Every row has a hidden score from 0 to 40. What is each row's score? 20 is about the middle. The score is a weighted sum of the row's numbers plus the product of two more (or one squared), each taken from its middle value.
[0.00 -0.02 0.54 -1.01 -0.19 -0.56 1.24 -0.65 0.42 0.53 -2.28 0.42 0.22
 -1.48 0.74 -1.58]: 18
[-1.40 0.15 0.74 1.41 0.11 0.85 0.08 -0.81 0.56 0.75 -0.80 0.17 0.83
 -1.24 0.76 -0.96]: 24
[0.08 0.03 0.32 -1.34 -0.09 -0.39 1.27 -0.03 -0.51 0.13 -0.82 0.87 -0.79
 -2.25 0.38 -0.53]: 17
[-0.07 0.61 1.13 0.03 0.03 -0.76 -0.04 0.55 -1.69 0.90 0.76 -0.71 0.70
 0.28 1.27 1.17]: 26
[1.93 -1.47 -0.45 -0.04 -0.16 -1.58 1.21 -0.36 -0.44 -0.72 1.03 -0.72 -0.06
 1.09 0.59 0.06]: 19
[0.49 0.26 1.21 0.32 -0.33 -1.77 0.96 -0.47 -1.47 1.16 0.77 -0.22 0.70
 -0.37 1.72 1.37]: 35
[-0.35 1.51 -0.86 -0.55 -0.30 0.55 -0.81 0.48 1.05 0.20 0.16 1.31 -0.78
 -0.69 -1.47 0.41]: 17
[0.10 0.67 -0.06 0.21 -0.46 -0.96 -0.86 0.79 -1.16 0.27 2.31 0.26 0.41
 0.90 -0.98 2.52]: 23
[0.03 0.53 1.34 0.07 0.11 -1.20 0.19 0.61 -1.59 0.67 0.56 -0.66 1.31
 0.58 1.32 1.14]: 28
[1.73 -1.60 -1.60 -1.69 0.18 0.08 1.33 0.10 0.65 -1.59 -0.12 0.33 -2.17
 -0.61 -0.51 -1.19]: 14
[1.53 -1.60 -0.54 -0.01 -0.06 -0.79 0.99 0.01 -0.60 -1.11 1.39 -0.73 -0.08
 1.43 0.46 0.20]: 25
[-1.21 -0.35 0.77 1.05 0.00 1.02 0.15 -1.05 0.57 0.29 -0.98 -0.09 1.08
 -0.61 0.73 -1.16]: 24
[1.57 -1.63 -0.67 -0.15 0.09 -0.69 1.33 0.37 -1.10 -1.25 1.17 -0.81 -0.02
 1.31 0.09 -0.12]: 22
[0.18 -1.60 -1.04 0.72 0.53 0.97 0.32 -0.86 1.15 -1.15 0.28 -0.40 -1.05
 0.15 -0.46 -1.31]: 17
[1.73 -1.16 -1.44 -1.80 -0.10 -0.42 1.22 -0.12 1.01 -1.00 -0.55 0.15 -2.16
 -0.34 -0.32 -1.26]: 14
[-0.63 -0.43 0.55 0.55 -0.05 0.11 0.34 -1.24 0.00 0.70 -1.08 -0.16 0.33
 -0.67 0.26 -1.47]: 7
[-0.12 0.99 -0.21 -1.71 -0.17 0.55 -0.85 0.89 0.17 -0.03 -1.36 0.81 -0.63
 0.30 -1.61 0.27]: 12
[-0.25 0.47 0.64 -1.28 -0.33 -0.48 1.01 -0.47 0.18 0.93 -1.21 0.63 -1.13
 -1.66 0.57 -0.62]: 17
[-0.88 1.00 -0.10 1.39 0.30 1.36 -1.82 0.14 0.98 -0.04 1.22 0.91 0.42
 -0.18 -1.98 0.56]: 14
[0.03 -0.30 0.60 -0.07 -0.42 -0.90 0.86 -0.26 -1.48 0.48 0.42 -0.63 1.25
 0.78 1.38 0.87]: 25
[-1.20 0.79 0.67 0.42 0.61 1.36 -0.87 0.19 0.01 0.30 -0.59 -0.33 0.12
 -1.04 0.37 -0.04]: 19
[0.16 0.52 1.06 -0.15 0.12 -0.79 0.11 0.51 -2.09 0.68 0.44 -0.70 0.59
 0.34 0.95 0.85]: 26
[-0.02 0.56 -0.45 -1.56 0.27 0.76 -0.44 1.32 0.10 -0.43 -1.49 0.64 0.08
 0.39 -1.82 -0.16]: 17
[0.35 -1.43 -0.79 0.59 0.37 0.99 -0.11 -0.75 1.30 -0.90 0.47 -0.56 -1.26
 0.30 -0.42 -0.78]: 15
[1.19 -1.52 -0.76 0.19 -0.13 -0.94 0.91 -0.01 -0.53 -1.06 1.16 -0.70 0.20
 1.25 0.49 0.09]: 21
[0.12 0.84 -0.34 -1.22 -0.11 0.03 -0.54 0.72 0.20 -0.16 -0.03 1.45 -1.32
 -0.85 -1.71 0.23]: 12
[-1.30 0.68 -0.36 0.87 0.44 1.97 -1.85 0.38 0.60 0.16 -0.68 0.16 0.81
 1.05 -1.67 0.17]: 10
[-1.77 0.83 -0.29 1.13 0.45 2.57 -1.81 0.40 0.80 0.08 -0.56 0.04 0.87
 1.13 -1.07 0.43]: 23
[1.61 -1.41 -1.05 0.19 0.41 -1.05 1.07 0.19 -0.66 -1.36 1.17 -0.88 0.20
 1.22 -0.07 -0.15]: 15
[-1.16 0.34 0.57 0.97 -0.03 0.33 -0.17 -1.01 0.26 0.78 -0.10 0.08 -0.19
 -1.04 0.52 -0.29]: 15
[-1.13 0.81 -0.06 0.82 0.16 1.51 -1.86 0.29 0.68 0.15 -0.70 -0.09 0.42
 0.97 -1.44 0.11]: 13
[-1.31 0.30 0.69 1.51 0.09 0.73 -0.03 -0.67 0.62 0.51 -0.61 0.00 0.99
 -1.39 0.84 -1.46]: 31
[-1.60 0.95 0.03 2.02 -0.01 0.81 -2.26 -0.05 1.57 0.52 0.57 0.90 0.49
 -0.06 -1.46 0.06]: 18
[1.42 -1.39 -1.12 -1.33 -0.03 -0.21 1.19 0.05 1.29 -1.27 -0.93 0.28 -1.64
 -0.39 -0.03 -1.38]: 25
[-1.42 1.12 -0.06 1.63 0.02 0.73 -1.83 -0.22 0.94 -0.12 0.73 0.82 0.37
 -0.35 -1.29 1.04]: 16
[0.28 -0.47 1.10 0.13 -0.28 -1.61 1.39 -0.46 -1.74 0.88 -0.38 -0.61 1.89
 0.30 1.32 0.12]: 17
[0.28 0.00 0.65 0.57 -0.35 -1.42 0.64 -0.10 -1.54 0.69 0.80 -0.36 1.56
 -0.40 1.09 0.54]: 18
[-0.12 0.77 -0.24 -0.14 -0.06 0.00 -1.07 1.01 -1.05 0.30 0.49 -0.23 1.22
 2.32 -0.62 1.52]: 14
[-1.39 -0.30 0.69 1.06 0.13 1.21 -0.20 -1.53 0.52 0.52 -0.86 -0.08 0.98
 -0.71 0.67 -0.54]: 15
[-0.30 0.67 -0.72 -1.37 0.19 1.31 -0.52 1.20 0.10 -0.58 -1.37 0.81 -0.04
 -0.03 -1.57 -0.59]: 19
[-0.19 0.80 -0.41 -1.28 -0.14 0.84 -0.73 0.81 0.21 -0.10 -1.02 0.67 -0.67
 0.27 -1.45 0.71]: 15
[0.50 0.70 0.33 0.22 -0.35 -1.28 -0.37 0.85 -1.25 0.22 1.98 0.26 0.52
 0.73 -0.99 1.97]: 24
[-1.51 0.87 -0.29 0.64 0.23 1.93 -2.21 0.32 1.00 0.03 -0.47 -0.01 0.65
 1.10 -1.28 0.51]: 16
[-0.05 0.72 0.40 0.89 -0.43 -1.19 -0.82 0.51 -0.84 0.64 1.77 0.44 0.91
 0.90 -0.86 2.01]: 20
[-0.20 -1.20 -1.08 1.00 0.47 1.07 0.13 -0.83 1.42 -0.96 -0.02 -0.55 -0.46
 0.42 -0.08 -1.37]: 30
[-1.17 -0.33 0.49 1.06 -0.06 1.04 -0.31 -1.39 0.57 0.77 -1.02 -0.16 0.63
 -0.34 1.05 -0.57]: 15
[-0.20 0.08 0.27 -1.04 -0.32 -0.08 1.13 -0.01 -0.01 0.15 -1.01 0.63 -0.57
 -1.75 0.87 -0.51]: 25
[0.13 -0.93 -0.94 0.74 0.29 0.61 0.05 -1.00 1.61 -0.55 0.04 -0.47 -1.10
 0.40 -0.29 -1.22]: 21
[-0.54 1.03 0.83 -1.66 0.01 0.24 0.18 0.59 0.08 0.93 -1.55 0.44 -0.41
 -1.38 0.49 -0.67]: 27
[-0.03 0.77 1.26 0.25 0.11 -0.52 -0.42 0.53 -1.40 0.78 0.54 -0.72 1.59
 0.52 1.20 1.26]: 28
[0.33 -0.41 0.93 0.12 -0.28 -0.95 1.09 -0.52 -1.86 0.59 0.47 -0.48 1.22
 0.41 1.49 0.98]: 36
[-0.92 0.86 -0.20 1.72 0.05 0.66 -1.67 -0.26 0.97 0.12 0.62 0.63 0.25
 -0.20 -1.80 0.19]: 8
[1.57 -1.80 -1.05 0.07 0.05 -0.70 1.22 0.30 -0.76 -1.57 1.48 -0.84 -0.17
 1.25 0.14 -0.12]: 22
[1.32 -1.45 -1.56 -1.90 0.27 0.33 1.49 0.39 0.82 -1.78 -0.64 0.28 -1.34
 -0.48 -0.90 -1.82]: 34
[-1.62 0.65 -0.06 0.93 0.37 1.66 -1.70 0.36 0.50 0.22 -1.03 -0.02 0.21
 0.92 -1.47 -0.44]: 15
[-0.49 0.98 0.79 0.14 0.07 -0.63 -0.30 0.71 -1.25 0.81 0.80 -0.71 1.56
 0.50 1.26 1.10]: 26
[1.56 -1.64 -0.69 -0.17 -0.02 -1.19 0.98 0.21 -1.17 -0.99 1.37 -0.83 -0.75
 1.28 -0.05 0.06]: 17
[-1.17 0.33 0.59 1.35 0.10 0.54 -0.08 -0.59 0.12 0.54 -0.76 0.00 0.99
 -1.38 0.56 -1.01]: 17
[-0.07 -0.33 0.34 -1.22 -0.21 0.14 1.10 -0.65 -0.05 0.30 -2.02 0.50 0.11
 -1.24 0.28 -1.74]: 12
[-1.63 0.90 0.59 0.98 0.58 1.50 -0.96 0.17 -0.01 0.86 -0.65 -0.34 0.58
 -0.57 0.39 -0.19]: 20
[-1.60 1.00 0.85 0.68 0.36 1.23 -1.12 -0.35 0.67 1.11 -0.49 -0.21 -0.14
 -0.60 0.73 -0.03]: 21
[-0.28 0.56 0.92 0.07 -0.02 -0.56 -0.18 0.82 -1.64 0.48 0.72 -0.56 1.51
 0.23 1.37 1.65]: 30
[1.75 -1.64 -0.73 -0.05 -0.15 -1.33 1.10 -0.07 -0.88 -0.68 1.64 -0.75 -0.93
 1.56 0.36 1.10]: 25
[0.29 -1.09 -0.98 0.61 0.55 0.88 0.04 -0.96 1.78 -0.56 -0.05 -0.48 -1.20
 0.48 -0.47 -1.16]: 20
[-0.03 0.04 0.86 -0.04 -0.55 -1.21 0.71 -0.61 -1.46 0.84 0.14 -0.68 1.14
 0.60 1.39 0.45]: 22
[-0.22 -0.16 0.11 -1.49 -0.12 0.20 1.32 -0.35 0.17 0.15 -2.04 0.43 0.62
 -1.33 0.43 -1.51]: 24
[1.83 -1.60 -0.57 -0.39 0.00 -0.94 1.25 -0.16 -0.68 -0.73 1.18 -0.71 -0.34
 1.61 0.18 0.39]: 19
[0.11 0.25 0.25 -0.14 -0.15 -0.11 -0.99 1.05 -1.57 0.32 0.56 -0.24 0.92
 2.02 -0.95 1.46]: 20
[-1.80 1.07 0.85 1.26 0.40 1.37 -1.19 -0.20 0.80 0.72 -0.52 -0.12 0.50
 -0.61 0.79 -0.22]: 29
[-0.34 0.80 0.41 -1.36 0.13 0.42 -0.23 0.51 -0.03 0.26 -1.11 0.25 -0.57
 -1.50 0.83 -0.34]: 20
[0.54 -1.68 -0.84 0.55 0.45 0.89 0.34 -0.42 0.94 -1.48 -0.17 -0.45 -0.89
 0.21 -0.88 -1.50]: 17
[0.41 -0.54 0.83 0.25 -0.33 -1.06 0.94 -0.54 -1.35 0.18 0.08 -0.42 2.60
 0.30 1.17 0.02]: 22
[1.37 -1.46 -1.03 -1.75 0.16 -0.62 1.27 -0.24 0.93 -1.11 -0.78 -0.03 -2.18
 -0.57 -0.46 -1.31]: 13
[0.73 -0.40 0.70 0.00 -0.34 -1.18 0.92 -0.37 -1.79 0.57 0.63 -0.60 0.93
 0.52 1.66 1.13]: 38
[0.09 0.84 0.12 0.56 -0.36 -0.85 -0.88 0.77 -0.77 0.44 1.75 0.23 0.55
 0.91 -0.63 1.71]: 20
[-0.35 1.06 0.86 -0.01 0.24 -0.65 -0.11 0.69 -1.67 0.71 0.33 -0.66 1.50
 0.32 1.33 0.53]: 22
[-0.21 0.77 0.85 0.17 0.09 -0.40 -0.38 0.65 -1.55 0.61 0.72 -0.70 1.20
 0.68 1.62 1.24]: 27
[0.37 0.97 -0.60 -1.59 0.05 0.81 -0.75 1.29 0.29 -0.38 -1.35 0.83 -0.70
 0.41 -1.76 0.14]: 14
[-1.27 0.61 1.23 1.22 0.34 0.57 -0.82 -0.29 0.31 0.57 -0.49 -0.30 0.20
 -0.95 0.78 -0.03]: 25
[-0.93 -0.44 0.51 0.91 0.24 1.17 0.05 -0.77 0.31 -0.05 -0.87 0.01 1.45
 -0.68 0.25 -0.92]: 19
[0.07 -0.64 0.56 -0.23 -0.15 -0.35 0.81 -0.37 -1.92 0.28 0.45 -0.47 1.19
 0.68 1.22 0.46]: 25
[0.11 0.81 0.95 -0.21 0.04 -0.76 -0.25 0.32 -1.56 1.14 0.73 -0.73 0.35
 0.46 1.36 1.40]: 24
[0.19 0.05 0.07 -1.88 -0.40 0.08 0.95 -0.83 -0.04 0.55 -1.53 0.52 -0.53
 -1.27 1.08 -0.73]: 14
[1.62 -1.46 -1.26 -1.76 0.05 -0.08 1.05 -0.19 1.11 -1.18 -0.72 0.24 -2.06
 -0.42 -0.38 -1.45]: 14
[-1.38 1.03 -0.22 1.47 -0.02 1.11 -1.67 -0.08 0.88 0.20 0.89 0.74 -0.01
 -0.35 -1.63 0.69]: 13
[-0.98 0.96 0.14 1.13 0.12 1.82 -1.89 -0.03 1.00 0.47 -0.56 0.06 0.03
 1.26 -1.12 0.44]: 18
[0.76 -0.65 1.10 -0.02 -0.51 -1.60 1.01 -0.47 -1.96 0.74 0.38 -0.48 1.07
 0.37 1.07 0.65]: 39
[0.40 0.58 0.00 0.34 -0.30 -0.66 -0.84 0.82 -1.18 -0.23 2.50 0.51 0.16
 0.80 -1.03 2.14]: 35
[-0.13 0.75 1.03 0.04 0.05 -0.60 -0.37 0.42 -1.55 1.18 0.52 -0.74 0.96
 0.24 1.64 1.09]: 22
[-0.04 -0.04 -0.09 -0.64 -0.15 -0.15 -0.89 1.12 -1.76 -0.07 1.02 -0.23 0.71
 2.16 -0.82 1.99]: 21
[-0.24 1.18 0.72 -1.16 -0.04 0.13 0.02 0.14 0.18 0.48 -1.44 0.50 -0.49
 -1.29 0.95 -0.13]: 25
[-0.02 -1.19 -1.29 0.94 0.24 1.11 -0.06 -0.41 1.69 -0.96 0.13 -0.47 -0.31
 0.51 -0.14 -1.07]: 37
[-0.13 1.27 0.09 -0.75 -0.25 -0.06 -0.34 0.52 0.46 0.08 -0.18 1.38 -0.97
 -0.98 -1.50 0.38]: 18
[0.12 0.96 1.01 0.20 0.17 -0.46 -0.07 0.59 -1.32 0.80 0.52 -0.64 1.20
 0.14 0.98 1.16]: 24
[0.03 0.95 -0.29 0.87 -0.32 -0.87 -0.84 0.85 -0.67 0.12 1.83 0.26 1.21
 0.90 -0.85 1.54]: 17
[0.10 -1.23 -0.91 0.95 0.43 0.66 0.11 -0.62 1.48 -1.19 0.07 -0.59 -1.03
 0.51 -0.51 -1.34]: 27
[1.25 -1.19 -1.32 -1.67 0.05 -0.27 1.52 -0.02 0.65 -1.30 -0.59 0.17 -2.08
 -0.54 -0.59 -1.70]: 21
[-0.99 0.79 -0.09 1.46 0.11 1.13 -1.72 -0.05 0.90 0.18 0.90 0.66 0.15
 -0.20 -2.05 0.79]: 11
[1.81 -1.54 -0.96 -1.89 0.05 -0.67 1.41 -0.16 0.50 -1.17 -0.24 0.24 -2.47
 -0.42 -0.68 -1.07]: 12
[0.40 -0.59 0.63 -0.08 -0.16 -1.19 0.89 -0.30 -1.58 0.46 0.04 -0.53 1.66
 0.43 1.15 0.14]: 15
[-0.02 0.57 -0.02 -1.73 -0.23 0.09 -0.61 0.73 0.19 0.07 -1.71 0.75 -0.38
 0.25 -1.61 -0.16]: 10
[-0.24 1.06 -0.72 -0.90 -0.50 0.53 -0.99 0.47 0.76 0.10 0.38 1.32 -1.12
 -0.62 -1.43 0.84]: 14
[0.20 1.19 0.13 -1.02 -0.61 -0.22 -0.61 0.45 0.41 0.26 0.04 1.48 -1.11
 -0.61 -1.54 0.54]: 23
[-1.20 -0.34 0.38 0.62 0.24 1.17 -0.03 -1.00 0.34 0.11 -0.95 -0.06 1.33
 -0.72 0.27 -1.06]: 15
[-0.58 1.06 0.73 -0.90 0.24 0.12 0.06 0.22 0.15 0.68 -2.00 0.35 0.34
 -1.26 0.66 -1.12]: 23
[-1.49 0.42 0.48 1.70 0.20 0.84 -0.38 -1.05 0.92 0.55 -0.24 0.19 0.72
 -1.13 1.04 -0.59]: 24
[-0.77 1.05 0.45 -1.15 0.12 0.35 -0.05 0.26 0.12 0.51 -1.58 0.46 -0.41
 -1.30 0.82 -0.85]: 23
[1.32 -1.47 -1.31 -1.53 0.20 -0.04 1.45 0.46 0.70 -1.82 -0.66 0.10 -1.67
 -0.23 -0.70 -1.42]: 28
[0.27 1.14 0.03 0.63 -0.28 -0.81 -0.88 0.73 -0.70 0.25 1.92 0.43 1.18
 0.82 -0.86 1.87]: 19
[-0.83 1.26 -0.22 1.61 -0.16 1.09 -2.07 0.12 1.37 0.33 1.04 0.72 -0.39
 0.07 -1.39 0.87]: 18
[-1.48 0.70 -0.27 0.94 0.27 1.77 -2.15 0.19 0.81 0.33 -1.02 0.00 0.90
 1.06 -1.34 -0.09]: 9
[-1.56 1.17 1.01 0.88 0.52 1.38 -1.12 -0.45 0.61 0.66 -0.63 -0.19 0.49
 -0.51 0.85 -0.23]: 24
[0.22 0.96 0.03 0.85 -0.42 -1.25 -0.61 0.77 -0.67 0.39 1.91 0.43 0.87
 0.61 -0.54 1.90]: 20
[-0.14 1.19 -0.42 -0.94 -0.45 -0.14 -0.63 0.76 0.68 0.10 -0.29 1.29 -0.51
 -0.73 -1.58 0.49]: 15
[-1.69 0.84 1.11 1.30 0.44 1.54 -1.00 -0.13 0.65 0.67 -0.96 -0.19 1.20
 -0.79 0.81 -0.61]: 30
[1.70 -1.33 -0.83 -0.03 0.02 -1.24 1.23 -0.32 -0.58 -0.92 1.18 -0.77 0.02
 1.37 0.29 0.32]: 15
